In the rows, zero is written as 100.
One turn moves every row onto another: examples first, then more rows asked
reti: 92; 102; 80; 105; 113; 87; 72; 100; 88; 102; 92; 89; 109; 78; 103; 108
Samu: 105; 103; 85; 98; 78; 97; 97; 95; 100; 97; 108; 99; 126; 104; 107; 133
Pofi: 101; 112; 89; 115; 89; 105; 86; 100; 91; 103; 103; 123; 97; 98; 89; 96
zuguv: 91; 102; 74; 109; 110; 94; 73; 98; 93; 105; 85; 99; 106; 81; 91; 114
biger: 96; 98; 84; 80; 94; 99; 81; 125; 102; 103; 95; 106; 115; 87; 85; 113
bafa: 114; 85; 105; 70; 116; 85; 96; 81; 98; 110; 93; 103; 110; 92; 103; 132
Suv: 79; 91; 90; 89; 114; 96; 98; 86; 95; 109; 93; 109; 124; 98; 85; 121
Kegez: 94; 93; 84; 116; 119; 92; 79; 90; 86; 115; 102; 106; 96; 84; 97; 112
Vafad: 90; 94; 81; 90; 109; 97; 103; 79; 99; 100; 84; 94; 129; 86; 95; 108
firis: 125; 84; 105; 96; 110; 73; 91; 76; 102; 121; 105; 108; 117; 104; 107; 99
gote: 95; 101; 85; 94; 108; 109; 95; 124; 99; 96; 95; 108; 110; 88; 88; 118
rosav: 106; 108; 93; 111; 98; 104; 72; 104; 97; 106; 88; 106; 93; 92; 85; 89
Ked: 124; 74; 80; 112; 103; 102; 91; 86; 90; 103; 97; 98; 116; 87; 106; 117
nopo: 123; 90; 105; 92; 97; 75; 94; 69; 86; 116; 108; 111; 105; 104; 108; 101
megus: 125; 105; 113; 72; 87; 98; 94; 75; 109; 110; 99; 103; 108; 106; 103; 104
Ledil: 105; 111; 84; 108; 98; 100; 83; 101; 92; 100; 84; 103; 100; 101; 88; 81
dag: 129; 81; 94; 88; 104; 92; 81; 108; 95; 116; 89; 113; 101; 78; 92; 91
Zito: 126; 73; 81; 101; 102; 102; 98; 93; 98; 100; 84; 95; 108; 79; 96; 118
lan: 98; 103; 89; 101; 93; 93; 99; 92; 102; 108; 111; 104; 132; 115; 111; 124
mav: 121; 104; 110; 69; 85; 98; 103; 90; 102; 97; 95; 119; 110; 107; 95; 116
zisu: 94; 111; 100; 87; 89; 79; 82; 101; 106; 118; 114; 112; 113; 114; 100; 97
zep: 113; 100; 98; 69; 104; 88; 93; 78; 100; 107; 104; 84; 121; 87; 110; 123
fozov: 116; 82; 94; 88; 117; 93; 76; 103; 92; 106; 100; 117; 93; 84; 89; 88
zefos: 95; 110; 102; 80; 96; 90; 92; 107; 100; 118; 108; 121; 99; 111; 104; 92
kobop: 104; 110; 102; 77; 95; 83; 88; 114; 108; 121; 103; 119; 117; 107; 97; 97
tokis: 136; 106; 104; 95; 90; 95; 84; 95; 95; 104; 103; 116; 83; 91; 107; 107
vomil: 125; 85; 97; 107; 97; 81; 98; 68; 102; 117; 104; 101; 106; 105; 111; 102
potas: 109; 98; 94; 71; 99; 89; 97; 68; 105; 110; 97; 96; 121; 95; 108; 129
rokog: 103; 100; 77; 94; 88; 111; 89; 125; 95; 104; 94; 109; 116; 90; 96; 117
zupe: 123; 80; 87; 106; 109; 93; 97; 86; 86; 94; 95; 99; 116; 81; 91; 127
ruze: 127; 110; 103; 73; 89; 100; 104; 80; 104; 105; 97; 99; 113; 109; 95; 96
larif: 116; 81; 95; 90; 113; 84; 83; 98; 104; 121; 91; 108; 96; 88; 89; 84
Posi: 129; 117; 100; 88; 93; 90; 73; 100; 93; 108; 105; 94; 90; 101; 104; 97
momav: 103; 109; 95; 97; 88; 89; 114; 90; 94; 106; 103; 104; 121; 108; 107; 131
lol: 88; 89; 88; 96; 106; 98; 95; 77; 97; 105; 82; 93; 126; 83; 96; 123
nim: 127; 117; 99; 86; 91; 95; 74; 96; 104; 110; 103; 109; 88; 105; 98; 95

zefos turns into fozov
nim turns into rosav
And these:
Suv turns into bafa
Zito turns into Samu
ruze turns into Posi
rokog turns into Ked

